In the data rows, the value 128 means zero.
Here are some points, one per row:
115 90 140 134 116 135 164 81 134 118 95 94 132 141 80 106 123 119 147 155 116 128 109 121 145 97 194 174 113 132 124 117 124 135 142 148 105 148 117 118 107 139 124 124
132 142 124 107 139 114 115 149 119 130 116 113 108 107 140 142 155 148 156 110 113 104 115 82 164 170 149 145 160 133 76 101 112 114 76 125 65 121 86 137 116 136 137 140
159 127 171 81 136 118 131 142 118 118 120 157 99 127 100 115 130 110 162 146 123 56 128 151 162 155 112 133 132 114 146 122 139 129 131 198 140 149 147 121 123 104 167 160
115 182 104 165 118 119 138 169 154 106 108 117 134 112 99 137 136 120 143 108 97 135 159 115 128 123 143 119 132 115 128 110 129 122 123 120 119 167 128 129 112 141 136 167
131 146 155 117 195 113 120 140 110 138 121 128 106 137 132 144 124 143 113 164 128 140 127 126 130 165 76 111 129 145 114 118 158 148 109 106 132 123 165 168 81 134 81 140
125 122 101 128 149 114 116 121 119 187 82 124 130 84 118 159 128 128 139 97 119 110 141 158 138 148 125 171 114 101 153 143 158 117 121 127 123 154 119 131 132 131 97 139
127 133 140 129 167 140 118 106 139 132 169 98 124 142 136 148 205 114 126 132 98 81 169 128 138 132 131 141 129 136 152 171 117 133 181 68 121 110 154 130 125 143 146 119
117 139 123 126 94 155 120 103 87 157 107 134 132 136 100 99 88 114 127 175 98 113 90 70 142 115 176 139 126 111 109 149 124 163 129 132 138 155 142 127 155 107 107 138
169 137 168 120 132 77 111 193 150 97 124 137 129 127 119 134 147 101 158 130 113 68 118 130 155 99 170 125 132 110 145 143 147 64 141 121 169 112 108 97 159 127 63 144
160 145 130 158 141 86 160 99 130 109 69 153 153 137 160 153 129 127 149 89 99 129 171 121 110 136 130 140 90 137 147 127 132 132 91 104 64 133 121 127 134 142 142 145
139 169 157 142 98 118 145 171 105 128 111 99 143 141 122 140 156 115 159 136 84 109 163 161 146 108 115 127 123 211 127 122 118 137 118 138 130 95 91 143 144 121 154 141
100 104 118 138 104 57 148 121 194 149 132 126 105 102 109 152 125 162 141 134 55 128 133 106 128 129 127 108 136 154 178 83 93 139 130 131 133 139 111 117 131 151 120 127
120 167 114 125 186 122 103 71 99 121 165 115 158 137 139 125 163 153 168 124 100 146 151 109 137 107 142 31 109 120 145 88 126 119 145 175 127 130 147 93 157 132 111 156
114 119 132 143 119 135 103 128 122 142 119 163 118 183 118 133 129 157 145 147 87 141 117 127 85 117 150 141 133 144 150 121 121 106 124 148 115 146 87 217 163 128 138 120
122 134 139 150 153 154 118 136 124 116 141 129 152 114 50 146 122 139 127 114 112 122 121 134 45 167 103 153 153 136 145 126 165 128 155 145 138 131 101 130 105 121 115 115
118 76 180 137 153 112 107 76 124 148 105 115 156 95 123 106 102 133 126 167 137 131 102 123 92 111 138 141 85 135 120 137 119 126 105 130 133 132 95 120 116 144 130 133
142 143 158 170 182 157 144 114 114 127 151 108 144 135 109 102 135 106 106 135 126 99 117 141 165 129 146 107 170 141 164 177 132 133 69 148 135 129 125 112 142 119 115 151
130 178 157 125 129 104 124 126 117 143 134 151 118 136 128 131 113 142 155 104 133 135 129 150 141 93 105 146 145 135 143 107 127 133 166 106 100 151 121 131 91 152 56 128
149 123 115 121 77 90 143 99 123 137 118 114 132 127 92 104 118 130 140 163 165 147 112 127 143 129 136 119 74 105 147 166 120 133 124 124 138 153 93 178 116 82 126 136
117 95 128 123 119 152 150 104 130 93 91 149 151 110 110 102 115 106 177 207 106 150 130 105 129 124 159 129 158 154 130 215 119 125 101 116 120 126 102 113 119 119 101 136
107 115 132 108 107 94 140 118 93 140 148 135 157 129 70 104 127 128 109 105 83 121 110 76 125 138 106 146 149 139 114 136 126 155 129 134 109 118 115 129 149 114 127 145
122 139 117 168 122 115 119 128 63 139 161 119 105 115 165 106 172 122 139 134 132 145 151 84 130 105 96 173 155 127 151 117 113 99 97 110 144 135 141 90 136 133 173 111
127 125 118 126 102 99 121 105 156 146 163 118 161 151 134 111 124 125 142 180 127 127 130 146 93 127 161 146 149 167 107 101 176 141 74 101 134 189 137 89 118 108 110 125
186 135 152 111 162 132 173 142 107 137 159 130 148 113 95 203 136 205 131 153 147 117 116 138 159 130 121 128 170 112 149 159 141 108 104 138 152 136 109 81 142 136 122 113
154 122 147 110 141 141 138 117 132 132 118 130 119 129 141 172 161 116 124 128 102 167 122 115 126 149 102 151 126 150 151 128 151 154 160 131 137 168 95 109 147 108 102 117
141 102 114 128 145 112 83 162 116 154 173 156 133 141 81 132 186 111 114 137 105 171 161 123 151 141 151 143 166 124 154 137 82 151 113 134 100 139 137 119 134 148 119 149
163 132 104 139 146 118 118 88 110 136 136 135 108 129 122 165 154 56 105 82 123 127 146 138 135 125 146 128 153 135 140 113 109 126 114 158 159 80 144 155 133 143 123 87
152 124 142 145 151 117 144 143 89 118 217 104 82 131 146 138 145 125 100 143 97 158 151 130 129 168 170 136 129 125 164 135 124 131 133 178 140 104 136 120 133 135 128 108
133 62 140 164 100 143 139 128 112 145 152 125 123 104 149 138 124 148 140 124 87 125 95 122 96 135 127 136 120 140 121 86 92 140 127 132 98 119 107 133 147 129 96 146
101 139 120 129 118 124 173 161 151 162 112 130 135 119 155 120 135 125 119 147 101 159 94 102 121 108 97 108 141 125 132 141 108 139 108 163 104 126 116 127 144 146 147 94
130 130 101 177 140 133 87 151 141 108 117 110 139 90 135 129 138 142 144 105 143 129 90 149 181 143 104 157 120 151 148 140 143 144 129 204 125 138 152 181 137 124 109 126
84 133 161 140 136 99 112 114 128 132 125 125 127 119 130 135 123 128 135 114 0 154 117 174 157 149 112 147 134 109 155 122 152 131 94 125 135 138 114 132 111 89 119 127
136 140 140 114 153 131 124 87 129 113 172 100 89 90 122 132 115 112 117 126 127 102 133 159 115 68 153 117 191 103 106 157 107 122 110 138 145 170 122 118 143 118 111 148
139 82 124 143 122 128 137 100 132 159 149 123 113 153 146 138 133 119 110 110 115 144 139 104 148 144 138 148 160 157 167 131 112 118 114 133 176 99 133 109 150 162 149 249
182 101 151 141 136 94 111 139 118 119 148 102 143 157 92 94 126 110 166 103 131 125 155 115 131 114 104 128 141 123 129 158 54 101 104 142 132 158 126 107 136 98 106 125
108 126 95 125 137 131 94 133 128 139 105 99 153 144 131 110 106 138 53 114 144 118 124 142 139 153 122 138 137 170 162 114 121 134 154 125 144 136 103 124 130 123 103 100
133 94 116 138 118 111 134 104 119 162 139 128 110 126 124 98 80 124 122 143 117 132 96 156 134 113 148 123 100 164 121 213 153 97 139 133 92 124 116 66 108 104 130 119
171 100 140 143 142 129 99 170 108 106 116 120 133 108 134 116 105 132 80 157 95 125 158 119 225 131 119 106 132 123 132 96 129 90 131 118 110 149 88 148 129 153 159 124
121 76 158 128 184 142 163 134 132 135 113 97 152 116 115 101 79 92 143 117 124 159 155 103 134 105 133 160 126 151 141 116 117 76 102 141 97 173 128 171 123 98 95 129
129 125 117 119 147 114 162 165 101 88 122 136 177 135 140 99 106 129 180 124 101 117 122 151 132 156 124 145 146 88 116 113 119 133 162 97 152 94 121 126 161 145 144 138
146 111 165 117 128 168 97 141 139 163 112 121 130 130 85 118 126 143 137 93 144 171 111 147 142 140 124 129 122 126 131 100 157 164 114 98 131 101 141 96 114 101 120 118
121 60 108 127 165 151 139 122 137 134 124 113 148 101 121 113 171 137 154 160 111 120 112 111 135 90 150 116 94 154 156 122 161 159 97 108 158 158 102 150 157 89 100 102
83 129 108 162 164 125 148 150 95 133 166 164 102 152 163 166 167 79 125 133 173 144 132 157 143 121 130 140 122 109 142 111 87 137 126 129 112 113 107 117 126 100 123 201
146 92 148 163 115 106 132 93 130 137 82 143 160 127 135 140 100 125 157 179 151 132 92 114 133 118 136 97 186 140 156 119 142 139 150 129 95 132 121 125 103 71 151 118
116 91 113 112 108 154 155 115 131 101 116 145 161 109 123 126 119 172 115 132 116 145 131 119 132 116 166 128 135 179 122 141 118 99 121 133 154 131 142 126 89 84 95 142
117 112 147 131 139 96 121 129 108 163 100 80 133 133 129 140 109 128 159 97 108 153 139 134 147 136 109 109 151 134 142 152 193 128 165 130 148 138 104 166 116 148 121 140
130 135 140 116 150 99 114 132 103 135 72 99 81 134 105 158 110 160 110 110 132 137 147 165 134 100 129 134 115 124 124 118 138 182 121 138 122 141 123 75 174 120 136 106
179 156 158 135 166 113 138 80 162 148 177 95 140 128 113 128 101 102 116 170 149 112 148 136 148 153 149 139 161 131 130 137 99 102 134 132 134 128 127 118 189 81 126 142
111 138 127 104 130 131 88 143 105 117 124 100 138 133 109 193 106 106 132 124 101 157 32 155 151 144 129 132 120 163 143 103 112 100 128 95 146 188 155 96 114 135 140 122
152 115 113 164 160 123 147 136 114 141 117 193 98 82 108 86 168 143 157 112 112 124 121 157 152 132 148 115 137 166 92 83 136 116 136 118 125 143 101 133 149 146 152 140
104 128 113 126 118 120 92 119 116 142 156 160 152 107 122 166 87 155 136 163 93 130 131 123 138 88 117 166 161 155 123 111 114 148 126 148 119 105 94 151 143 126 114 114
69 121 209 158 112 131 122 112 117 131 97 138 106 117 113 169 134 100 135 117 157 131 140 136 170 201 115 90 123 134 96 118 129 148 143 130 149 171 109 134 139 140 103 111
142 132 154 151 152 124 119 158 150 124 136 156 145 117 128 111 95 114 146 91 117 105 134 107 125 91 146 133 123 136 141 142 119 182 151 137 139 140 96 111 106 160 179 132
These points spread out most along one direction. Take the direction at right angles to it along which they spread out most. Go by this last direction. For each point below, how far along it does it lie, from 0 to 99? 50 is the average, and the first point above lies past it. One standard deviation of the points above along it is 16.
117 112 147 131 139 96 121 129 108 163 100 80 133 133 129 140 109 128 159 97 108 153 139 134 147 136 109 109 151 134 142 152 193 128 165 130 148 138 104 166 116 148 121 140 28
142 132 154 151 152 124 119 158 150 124 136 156 145 117 128 111 95 114 146 91 117 105 134 107 125 91 146 133 123 136 141 142 119 182 151 137 139 140 96 111 106 160 179 132 47
149 123 115 121 77 90 143 99 123 137 118 114 132 127 92 104 118 130 140 163 165 147 112 127 143 129 136 119 74 105 147 166 120 133 124 124 138 153 93 178 116 82 126 136 57
136 140 140 114 153 131 124 87 129 113 172 100 89 90 122 132 115 112 117 126 127 102 133 159 115 68 153 117 191 103 106 157 107 122 110 138 145 170 122 118 143 118 111 148 82
107 115 132 108 107 94 140 118 93 140 148 135 157 129 70 104 127 128 109 105 83 121 110 76 125 138 106 146 149 139 114 136 126 155 129 134 109 118 115 129 149 114 127 145 47
100 104 118 138 104 57 148 121 194 149 132 126 105 102 109 152 125 162 141 134 55 128 133 106 128 129 127 108 136 154 178 83 93 139 130 131 133 139 111 117 131 151 120 127 31
130 178 157 125 129 104 124 126 117 143 134 151 118 136 128 131 113 142 155 104 133 135 129 150 141 93 105 146 145 135 143 107 127 133 166 106 100 151 121 131 91 152 56 128 32
125 122 101 128 149 114 116 121 119 187 82 124 130 84 118 159 128 128 139 97 119 110 141 158 138 148 125 171 114 101 153 143 158 117 121 127 123 154 119 131 132 131 97 139 32
118 76 180 137 153 112 107 76 124 148 105 115 156 95 123 106 102 133 126 167 137 131 102 123 92 111 138 141 85 135 120 137 119 126 105 130 133 132 95 120 116 144 130 133 55
154 122 147 110 141 141 138 117 132 132 118 130 119 129 141 172 161 116 124 128 102 167 122 115 126 149 102 151 126 150 151 128 151 154 160 131 137 168 95 109 147 108 102 117 38
182 101 151 141 136 94 111 139 118 119 148 102 143 157 92 94 126 110 166 103 131 125 155 115 131 114 104 128 141 123 129 158 54 101 104 142 132 158 126 107 136 98 106 125 76
